The rows of A fall into 3 groups, which share some directions, and each row is roughly a mix of its group's hidden directions, except some rows that fit no group.
A (138 x 14):
[[-33  -8  -5 -27 -26 -17 -14  45 -22 -19  25   4   7   1]
 [-25  22 -10 -49 -16 -36 -17  19 -11  -6  -2  22 -12   4]
 [ -5 -29   3  56   1 -18  -4  -2 -14   6  32  -7  30 -11]
 [  9   7  -4  49  21  53  17  -6   3 -14 -12   3   4   3]
 [ 32 -39 -17   7   5 -20   9 -10   2 -27   5  47   3  13]
 [ -9 -10 -30   7  45  30  15   5  -3   7  11  25 -37  -3]
 [ 16  21  17 -55 -15  -1   6   8  -8  28 -34  -5 -11 -10]
 [ 17  -1  -1  41  11 -14 -19 -11   2  22  36 -33 -26 -16]
 [-27  -1  -6  -1  -1  19 -16  42 -27 -31  14 -12 -27  27]
 [-24 -48  -1 -16  22   6 -12 -31   3   3   1  33   8  26]
 [ 15 -27  19  11   6   1  -9 -20  48 -20  -4  29  29 -10]
 [ -1  12 -22 -40  -8  -6  -7  18  -2 -42 -13  13  -5  41]
 [-12  25 -21  17  -5  50  26  19  -5  -9 -36   7   7  -8]
 [-17  -5   0 -44 -19 -38 -28  20  -3  -6  10  -7  -4  33]
 [-16  19  15  18   4   5  -8  34   1  23  39 -34 -30  -2]
 [ 12 -44  -8   2  -8 -11  15 -33  20  -9 -12  12  45 -12]
 [ -3 -11 -12   7  39  15  12   6 -33 -44   6  16  28  15]
 [ 19  16   6 -32   5  -2   2  -6 -52   6 -17 -30 -11  27]
 [-22   4 -15  20 -38  21  -1  35 -32  -8  -7  -2  26 -23]
 [-11  -2   5  24  15  50  22 -14   6  -6   0 -31 -27 -26]
 [ 18 -14   5 -28  -4 -58 -16 -18  16  18  25  -2  -9  -1]
 [-25 -21 -28 -12  -5 -15  -9 -34 -13   8  22  39  -8  28]
 [ 13  12 -15 -42 -52  -4  -9  27  -9 -19 -13   3  -3  10]
 [ 17  24   7 -33 -45 -12 -16   5  -4  27  -5 -23 -18 -22]
 [ 18  12  -1 -40  21 -22 -16 -17 -20 -16  -6 -14 -31  33]
 [  6 -26   0  45   8  19  26  -2 -25  -3   8  33  16 -27]
 [-27  -4 -17  -9   4  38  25   5  -9 -19 -32  34  21  16]
 [ 16  -7 -11 -30   6  -5   1  -2  -3 -38 -46  -3  26  30]
 [-14   2  -5  42  27  41   3  27   6  -4  28  16  -4 -20]
 [ 46 -15   6  -8  -4   9   9 -31  27 -22  -6  28 -13  29]
 [-15  -5  -2   8  19  47  11  13  21  -1  -2  32 -15 -41]
 [-29 -44  12 -23  10  -1  -6   9  21   3  16 -37 -13 -25]
 [-11 -11   4 -10  36  52   4 -13  23   6 -16 -16 -26  15]
 [-24  14 -15 -28 -12  11 -16  33 -29 -37 -14   1 -13  26]
 [  2   2   7  46  22  54  11   2 -18  -3 -14 -16   2   2]
 [ 25   7   5  34  16  -4  25 -17   5  29   3  22  36 -29]
 [ 17 -40   0   5  42 -16   8 -35  11 -13   0  28  -2  14]
 [  6  13  32  10 -25  22  29  -2 -27 -22 -29  17  31  -3]
 [-17   8   4   8 -19  12  -9  24 -24  21  28 -48 -30   1]
 [ 17 -14 -12   9  47  -2   7 -14 -17 -23 -16  40 -10  23]
 [-29  26  -1  32  -9   1 -24  29   4  17  31 -35  -2   2]
 [-35 -24  34 -43  28  10  -9   5   0   9   7   1  -6  24]
 [ 12   0  -1  45  32  37  -1 -10   1 -15   7 -30 -12  23]
 [ 16  -4  26 -31  -9 -11  -6 -14  36  31 -27 -32 -13  -2]
 [-25 -10  12 -46   8  19  -2   7  35  27   4   0 -27 -19]
 [-18  19  -2 -26   3   3  18  27 -37 -23  -8  29   9  36]
 [  8  40  14 -51  -6 -13  -9  11  -4   9   0   5 -36  19]
 [ 18   8 -25  25 -15  -9  26 -12 -46 -10 -29 -17  19   8]
 [-31  -6  -5 -27 -18  24 -13  23 -13   5  -1  -7 -50 -22]
 [ 22 -38  32 -29  17  -2  18 -17 -11   1 -10  38   3 -13]
 [-21  13  -2 -51 -10  13   4  18  -5 -29 -30  13   7  29]
 [ -7  19 -13  -4 -11  11 -45  17 -30 -19   9 -30 -17  30]
 [  7  -5 -15  -6 -13 -49  14  -8  11  10  43  29  -7 -22]
 [ -3  36  22 -14  26  29  10  19  14   4   0 -13 -29  37]
 [-10 -10  23  42  19  30   2  16  -4  20  14  -3 -43  11]
 [ 24  -4  15 -32 -33 -42  -4  -6  -5   1  17  34   4 -16]
 [ 19 -17 -20  -3  29  10   2  -1  -4 -45 -12  43   7  23]
 [ 13   2 -27 -13  34  29  21  15   7 -34 -21  31 -14   3]
 [ -3  14 -16  -7 -50  16 -20  16 -24  -8 -15 -39   8 -14]
 [  8 -35  24  29  34  12  25 -29  14  19   1  15  12 -15]
 [ 19 -30  37 -24 -22 -25  10 -21  -3  14   4  19  13 -32]
 [ 28  18   2  14  43  22   9 -32   6  11 -11  -6  -1  38]
 [ -2   8 -45 -36  -3  -1 -10 -17  -4 -25 -24   1 -13  38]
 [ -2  13   9  59  -3  25  19  10  -8  18   8 -16   3 -32]
 [ 28  14  -8 -22  15 -22   8 -38 -38 -13 -17   1   2  30]
 [-41   6   8   9  42 -22  11  20  18  22  33  -9   8   1]
 [-33 -20   8 -32  -4   4 -25  38  23 -21  13 -18 -17  12]
 [ 10  27  16 -22 -40 -17 -13   6  23  17  28   4 -34  -2]
 [-21  45 -11  10 -39  21  10  19 -30  16 -10  13   0   3]
 [ 28 -15  -3   5  22 -14  23 -48 -29   1 -23  -8  22  -7]
 [ 20  19 -17  36  21  21  22 -15   1   5 -29  -3  42  -5]
 [ 12   4  13 -26  30   1  21 -23   9  -3 -30  49  -2  18]
 [-24 -25  -2   3 -36 -38 -19  33  -7   4  22 -12  13 -16]
 [-11   8 -33 -24   0  21 -42  16  13   0 -21  27  -3  29]
 [  7  18   7  43  16   6  16  26 -46   0  15 -27  -8  -2]
 [ 21 -13 -18  38  46  14  -3 -15  15   5 -19  26   1  16]
 [ -2 -32  -8  -5  14 -49 -11 -34  -2  -3  12 -22  13  27]
 [-27   0 -25 -11  17  42  -6   1 -25 -17  -5  18 -36  21]
 [ 11   6  -6 -13  29  25  -4 -31 -16  11 -25 -17 -36  33]
 [  9  19 -14   7  11 -49 -27  -2 -15  22  23  -3 -33 -17]
 [-15 -11  -6 -63  -8 -12 -14  -5 -11  -8 -26   7 -13  27]
 [ -6 -28  -6  60  21  34   5  -3   2  12  -3 -15  11  -7]
 [-21  -3  12  -5 -43   4 -15  34   3  -7   7 -48 -13  11]
 [-18   5  14   9 -28  24  13  17  12  27   3 -40  31 -26]
 [ -9  -3   0  40 -39  -3 -12  29  28 -36   5   5   8 -13]
 [ -3 -15  -4  53  19  41  16  -2   4  18  -3   4  11 -26]
 [ 14   7  -2 -50  36  -9   0 -30  -4  16 -11  21 -28  -4]
 [-15  29  10  30   0  19 -17  36 -23   0  21 -38 -12   4]
 [ 18 -17 -14 -37 -33 -33  -1  11  21 -23  14  22   2  21]
 [ 31 -46   1  20  -9 -24  -5 -31   0  13  13   7  -2 -31]
 [ 32 -12   5  22  -2 -14  10 -35  16  37  -1  -6  19 -37]
 [ 15  -9 -14  11  46  35  15 -10   9 -17 -13  36 -21   5]
 [ -2  29 -17 -46 -28   4  26 -10  -2   6 -34  19 -12   2]
 [-29  -2 -21 -16 -41 -36 -17  22 -10 -16  -3   3  19 -21]
 [ 14   6 -15  42  26  36  23 -32 -21 -10 -12  10   0  -3]
 [-10 -21 -13 -38   8 -40 -20 -10 -19  11  27   0 -19  26]
 [-17  25 -11 -11 -37 -22 -10  31 -17 -12  29  31  -8 -11]
 [ -4  -2  -9   2  37  46   4 -18  24 -23 -18  24 -25   5]
 [-42   0 -10  -8  -9  -2   1  10 -24 -23 -16  51  21  -6]
 [ 17  -6  -3  40  13  33  26 -22 -10 -29 -27  18  14   2]
 [-16  13 -20  26  24  53   4  -1 -12  -7  11  19 -33   1]
 [ 17 -38   0 -49 -17 -33  -5 -13   5 -13  -6  24  -8   5]
 [-18 -13 -12 -19  -6  -8 -25  20   0  36  37 -18 -29 -26]
 [ 25   2  -8 -36 -34   7   0 -14  -8 -23 -40  30   7   7]
 [-13 -20   9  19  -3 -18  -4  -6  26  26  39 -41   9 -22]
 [-28  30  20  -4 -17  24  11  28  -9  35 -10 -20  13 -28]
 [ 27  19 -20  -2   2 -48 -10 -30  10  -8  -2   6  -5  39]
 [ -9   0 -20  12  16  53   6 -16  23  -3 -45   3  -2   5]
 [-11  11  -1 -37 -24 -52  -7   9  11  25  14  12   3 -21]
 [  5 -11  14   7 -17   3 -14 -12  49  -1 -27 -36  -2  34]
 [  4  -6  -2  57  26  42  12  -4 -16 -14  -6  11   5   6]
 [-15   7  -5 -15   4  28  17  20  -9 -22 -28 -30  -9  48]
 [-11  15   5   6 -52   0  -5  -2  -8   3 -31 -30  39   0]
 [ 20   0   1 -53 -40  -7 -18   3  -4 -14 -11  -6 -28  13]
 [ -1   6   3  45  31  32 -17   2  19 -27  -7 -26   5  20]
 [ -4  12  -6 -14 -42 -28 -19   5 -29  -1   2 -47  10   7]
 [-23   4  10  -8  14  49  23   8  -8 -12 -40  -4  28  12]
 [ 12   0  -6  35  48  46  13 -14   1 -13 -10  11  -1   6]
 [  7   3 -21   0   2  13  14 -12 -14 -27 -42  40  35   7]
 [-18   1  23 -52 -10 -16 -13  24  -4 -25  10  17  16  25]
 [ 16  -5   6 -26 -29 -56  -9 -17   6  17  25  -7  -6 -14]
 [ -2   0  16  16 -26  36   4   4  10  24 -18 -51 -21  -7]
 [-24 -22  22 -52  10   0 -14   2   6   0  27  29 -18  10]
 [-16  18   7 -27 -26 -24 -14   8  19  23  37 -16 -34  -7]
 [ -1  11  10  30  -3  11  -5  14  27  45  25  -9 -23 -33]
 [-39  11 -29 -40 -10  34   8   1   4  -4 -12  23 -18  12]
 [  4  13  -2  42  17  48  17 -10  -4  34   5  -6 -14 -16]
 [ 13 -33 -19  -7  28 -19  14 -33 -32   8 -13  25  -2  25]
 [-35   1  -2 -37  -6  -1 -25  16 -26  22  24 -15 -27  17]
 [  0  32 -10   9  18  45  27  -3 -10 -14   1  41  15  14]
 [  1  18 -11 -29 -38  -4   4  30 -32 -30 -17  12  23   6]
 [  7  16   0  -8 -46 -33   4  11 -47  18   1 -10  18   0]
 [ 27   5  -3  37   6  -5  22 -33 -28  35  -3 -11  10 -24]
 [-25  14   6 -17 -12  14 -22  51  14  25  22  11 -23  -5]
 [-12  41  20  22   6  31  14  40 -21   3  -3 -21  -8   1]
 [-10  -5  -4 -54 -20 -40  -8 -13 -25   3   1 -14  -7  19]
 [  7   0   4 -34   6 -12 -22  -7 -13 -13 -14 -37 -30  44]
 [ 22 -11 -35 -16 -11 -19 -23 -27  -7 -43 -18   1   2  22]]
Here is one row of each group, with its name. Which group are the others in?
[-33  -4  23 -50 -26  -2 -18  -2   1  36   7   3  -9   0]	X
[  3  -6  -7  -2  46  39   6 -33  15  -1 -23   7 -12  28]	S
[ 18 -36   8  43  32  21  10 -36   5   1  -1  -9   7  -6]	Q

[-11 -29  -7  -7  42   9   7  19 -16 -26   2  28  39  -1]	S
[-11   4   5 -42 -17 -29 -19  16  28  -1  28 -32 -12 -13]	X
[-17  -6 -40  18 -19  47 -18   6  -6 -15 -19 -26   4 -11]	X
[ 17  17  10  46  -5 -23 -23  -8  45  12   7  -9  20   0]	X
[-11  26 -12 -57 -19 -14  -9   2   3  26 -21  -7 -18  18]	X
[ -1  14  29 -22 -42 -23 -13  20  -2  16   7 -36  10 -22]	X
[ 18   6  17   9 -31 -18  23 -29   7  40  -7  -7  -2 -38]	X
[-35  27  26 -28 -10 -14  -9  20  14  21  28   0 -30   0]	Q
[-34 -20  -6  10 -13  25  12   6 -11 -10 -22 -11  52 -18]	Q
